Named moves, each a turn or a mirror, and the order they were made in; the first pair answered:
vebe (before -> after):
[  1   4  -9 -12  -5  27  20 -14   6   0  21   9  10  -7   0 -23  13 -34
 -14 -23 -13  32  21   8 -17  12  -7 -16  -1   6  31] -> [ -7  21  20  -1  12  41   1  -1  -1 -21  13   4 -25  -5  27 -12   6  -8
 -29 -21  23  16 -10  14  -4 -11  17  14   6  -5  19]
[ -6  11  23  -7   0  21   8 -15 -18   9  -9  12  -4  -2 -23  -1   2  13
 -29  10  13   0 -24  10  10 -20  -1  14  15  15 -13] -> [ -3   0   5 -13 -11  13  19 -22 -16  23  -3  15  17  -3 -38  -9   7  -2
 -20   9 -10   8  -3   7   3  -5 -17  -5  10  20  -5]
[ 26 -14 -11 -40 -13  -8  12  13   4  33  -3 -22  -7  -9   0   3  -5  38
   8   3  -9 -10 -20 -24   2   7 -36  16  -9 -13 -14] -> [ 24 -11  -6 -38 -11  -6   8  15   3  28  -5 -23 -13  -8   5   5  -7  42
   6   5  -1 -15 -26 -24   6   2 -29  21  -9 -15 -16]
Mik (before -> after):
[ -7  -2 -36  20   1 -40 -25  -6  26  -9   4   3  -9  -3 -30   9 -14  23
  35  34  14 -40 -18   3 -25  -5  -7 -16   3  13  -5] -> [-19   1 -24  15  -2 -30 -25 -22  14 -11   1  12  -3  -5 -45  11 -19  22
  22  28  17 -25 -29  25 -23  -5   4 -11  10  25  -9]
[ -2 -13  -5  -4   4   4   6   5 -18  -4  -2  -3   1  -9   6   0  -1  -1
 -15  -4  -2  15  -1  -4   7 -11 -12  -6   3  -6  -6] -> [  1 -13 -10  -4   5   4   7   8 -16  -4  -2  -4  -1  -8   8   0   1  -1
 -12  -4  -2  12   0  -9   8 -11 -14  -5   3  -8  -7]
[ -8   4   1  11   5   0 -21  -3  -1  -4   2   5 -15   0  -9   2  -3   4
   3   8   9 -12 -12  -5   4  -2  16  10   9  13  -7] -> [ -5   3  -2  13   5  -5 -20   4   6  -1   4   1 -17   1  -3   1  -1   5
   9  12   9 -18  -8 -13   3  -3  11   9   7   7  -6]
zekav (before -> after):
[-24  -7 -12 -18   9 -10   5 -25  -1  -1  11  15   2   5  -1   7 -10 -26
   0  -2  16  21  -3  25  -2 -20   5   1 -10  27   8] -> [-28 -11  -9 -16   9 -19  -7 -22   3 -11   6   9   0   6   4   8 -11 -22
  10  -1  19  13  -6  24  -2 -19  15   1 -14  19   0]
[  2  16  11   5  14  22  10  16  -4 -11   3 -13 -24   2  35  -6  -2  -1
 -17 -17   6  22  10 -14   1 -12   0  -8  -5 -30  14] -> [  0  12  12   4  13  17   5  18  -4 -15   1 -14 -24   0  35  -6  -3   2
 -15 -17   7  19  10 -12   0 -10   5  -9  -7 -34  11]
[-14 -13 -25 -37 -26 -20  31   6  -3  -6  -4 -11  37  -4 -21  -4 -18 -11
   0 -13 -36  44  22   8  -3  18   1 -18 -23 -22   1] -> [-13   5  -3   3  -8 -47 -32   8  28 -19 -19 -17  -7  -1  15  17 -13  15
  39  21   7 -23 -16 -17   2 -10  37  22  -5 -20 -30]
Dena (before -> after):
[ -9  -9   6  -7  19  26   4   6  -9 -10   0  -7  -5   2   4  -2  -8  13
 -20 -10   6  12  -5   9   6  -8   7  -5   1  -4  -2] -> [-17 -19  -1  -3  17   6 -17   1   1 -18   0 -12  -2   1   9  -4 -10   1
   4  -8   3   2   1   6  -5   5  21 -15  -5  -8  -5]
[-10  10   1  -5  15  -4  17 -25  -4  10 -10  13  -1  -1 -19   8   9   0
  18  -9  -6  -9  -8   8  -3  -3 -10   3   9  21   3] -> [-10   4  -6  -5  14 -15  13 -23  -1   9 -11   7   5  -1 -19   6   9  -2
  27  -7 -12 -10  -2   5  -6   3 -10  -3   5  16   0]
[  9  -5  -8 -20  16  -3   4  15   7 -15 -12 -21   5  -1  18 -18  -1  -5
   5 -24 -21   2  14   6  -6  -2  -7 -10   3 -14  13] -> [  6  10   6 -16  22  23   7   6   0 -15 -11 -12  -4   1  20 -13  -1  -2
 -15 -26  -6   6  -1  16  -2 -16  -4   7  15   0  14]
[ 15  -1 -21   6   5 -22  30  70 -19 -17   2 -38   8 -17  28   4 -10  14
  -1  -8  -7  -5  26 -19   7  -3  -3  -4 -34 -75   4] -> [ -4  37  24  26  26  35  11  33 -26 -26   6 -12 -24 -16  42  17  -9  10
 -42  -5  36  -3 -16  16  15 -32  24  42   0 -38   6]
Turi (before -> after):
[-24 -17  -3  30  15  -2  -1 -34  24  -9 -20   7  13  31  10 -24 -17 -23
  10 -18  -6   0   5   5 -25  13   0 -11   0   9 -22] -> [-29 -18   6  18  17  12  13 -19   7 -21 -20   2  10  31  14 -27 -28 -11
 -13 -30   0  17   0  17 -17  12   2  -9  -6  -6 -18]
[-35  -4   2  18   7 -10  -8  17  -7   6  10 -14  11   1  28  -6  -5  17
 -23 -20  -1  -3  39   1 -25  21  23 -28 -24  -2  35] -> [-25   0   3  21  10  -1   0  26  -4  11  10 -14   1   3  37  -5   0  20
 -31 -17   0  -8  39  -9 -19  11  12 -22 -22  -5  39]
[ 20   0   8   6   8  -7 -19  23   9   0  -2 -11  -1  -4  -1   3   2   5
 -16 -13 -11 -12   1   3  -6   6 -23 -14 -23   8   5] -> [ 20   0   7   8   5 -13 -25  18  11   2  -3 -10   1  -6  -5   3   3   2
 -10 -11 -14 -14   3   2  -9  10 -22 -14 -23  11   4]
Now pairs of rows:
(two moves a pair)
[ -4  20   7  -4  10  23  -2 -26  14   3   6  10 -17  -4  10  26  17 -24
 -27  -4 -18 -12   1   5  -5   3  -1  16   1  13  13] -> [  0  14  -5  -2  10   6 -11 -19  28   5   7   3 -15  -4  18  23  22 -27
  -7   2 -24 -26  13 -12 -10  10  -5   8  -5   4  13] | Turi, Mik
[ 21  12   8   8  -5  29   7   8  -6  16   7   0 -25  17  15   5   5  15
 -38  -5   6   5  -3  -3  28 -23 -17   8  14 -22  23] -> [-17  -3   6  16  -7  -6 -49 -18   6 -16   9  -8 -13  13  28   1  -4 -10
   0 -10  13  -7  -1  16   2   8  35  -4   8 -28  13] | Dena, Turi
[  9  -3  -8  14  -7 -11  -2 -18  -4  19  -3   2  -4   3   1   7   8  -1
  19   6  -7 -11  -3   1   5   5  -2   2   4  25  15] -> [  0 -12  -5   0 -12  -7  14 -12 -20   9  -3  -4   5   0  -6   1  -1   1
   3 -10 -12  11   0  17   8  16   3  -9  -6  11  19] | zekav, Turi
[ -6 -26  -8   3  -8  11   0  11   0   3 -25 -21  -1 -13   2  -1   6  14
   0  -8  12  15  17  48   5  -6 -10 -15 -11   6   0] -> [  7 -24 -13   7  -4  10   1  21  12   9 -24 -25  -9 -13  14   0  12  14
   7  -2  10   2  25  31   5 -11 -22 -15 -13   3   3] | Mik, Turi
[ -5  -9 -13   8   9 -10 -21  11  18 -16   4 -21 -11   2  33  -2  -2  -2
  22  -7   9 -20  15 -19  -7   6  16  -5 -10 -24   4] -> [-31  -8   6  -1   5  -1 -23 -15  -8 -28   0  -8   5  -1   7   1 -14  -4
   0 -19  15   7  -5  22  -7  14  40  -1   0  -7  -5] | Turi, Mik
[ 27  -1  -5  19   6  -3  11  23   4   5   7 -12  -9  -1  18   1  26  19
   8   7   6 -20  10 -16   3  -9 -24   5   8 -14  -6] -> [ 12  12  13  19   3  19   9  -8 -15   7   6  11  -2  -3  -7   7  21  16
 -18   4  13   0 -15  16   6 -14 -12  20  24  16  -9] | Mik, Turi
[  2  -6 -10   1 -10 -12   9  -3   5  13  -5   5  10  -1 -10  -1   1  -2
  12   3 -19   0   9  -9 -11   4 -13  -6   1   6   2] -> [  1   7   4  -1  -2  16  22   2  -5  10  -3   8  -3   0  -3   1   0   6
 -14  -1  -7  10  -3   0  -2  -9 -16   6   4   5   7] | vebe, zekav
[  1   0  -5  -7 -14 -10  26  -8  -9 -10   4  10  14   6 -27 -12  -2 -14
  -5   7 -18  17   5   1  -2  -4 -13 -17   6  11   9] -> [ -8  -2  -7  -3 -13 -19   7 -15  -3 -16   6  10  15   7 -19 -13  -2 -21
   9   9 -16   9   6   3 -11   3   1 -19   6  11   8] | Dena, Dena
[-17  -8   8   5  11  -4 -40  -5   6 -16  -2  -4 -12   3  22  11  -3   5
   5   1  24   2  -5  -1 -13   7  21   4 -10  -4  -4] -> [-10 -15   8 -20   0   1   0   5 -23  -6  -9  -1  10   2 -16  11 -11  22
 -20 -11   4  34  -6  13   1   9   1  -4 -16  -4  -5] | Dena, Mik
[-12  30  -6 -13 -20   1  15   7 -27  12  29   7  21   8 -35   8   7 -16
 -24 -19  -6  16  -9  27  19  20 -12  26   4   3  14] -> [ 13  37 -19  -3 -12   3  23  32  -5  25  34  -3   0  12  -9   7  19 -13
 -14  -5  -7  -6   5 -10  20   4 -36  28   2  -8  20] | Turi, Mik
[  2  -6  23  -3  -6   2   7  16 -17  -6  -5  -2  -3 -10 -12  -2  -1  16
 -10   1  11   3  -3  21  11   2   7  15 -11   2 -15] -> [ -6  -4  22  -1  -7   6  -1  -6 -12  -3   0   5   3 -12 -16  -5   1  -1
  -8   0   8   6   0  30   1   8  12  14  -4  18 -11] | vebe, Dena
[ -8 -22   4  -8 -12 -32  21  48 -11 -27  -8 -23   1  -9   8  -5 -17  23
  -1 -13 -10  14   7   2   1   2  15 -12 -21 -59 -14] -> [-18   1  32  -7 -10   9  28  15 -33 -19  -9   5   1  -8 -19   3 -18  23
 -41 -16   3  37 -24  37   9 -16  21  15   5 -18 -15] | Turi, Mik
[  4 -16  -7 -14  -8 -21   8  37 -14  -9 -19 -14   8  -7 -14   4  -9  32
   4  -5  -7   4   1  -6  22  -3  -4  -6 -14 -22 -22] -> [ -5  11  17  -7   5  29  12   6 -20  -2  -9   9  -4  -6 -13   6  -3  17
 -32  -9  12  18 -16  16  23 -21  -2  19  11  13 -11] | Dena, zekav
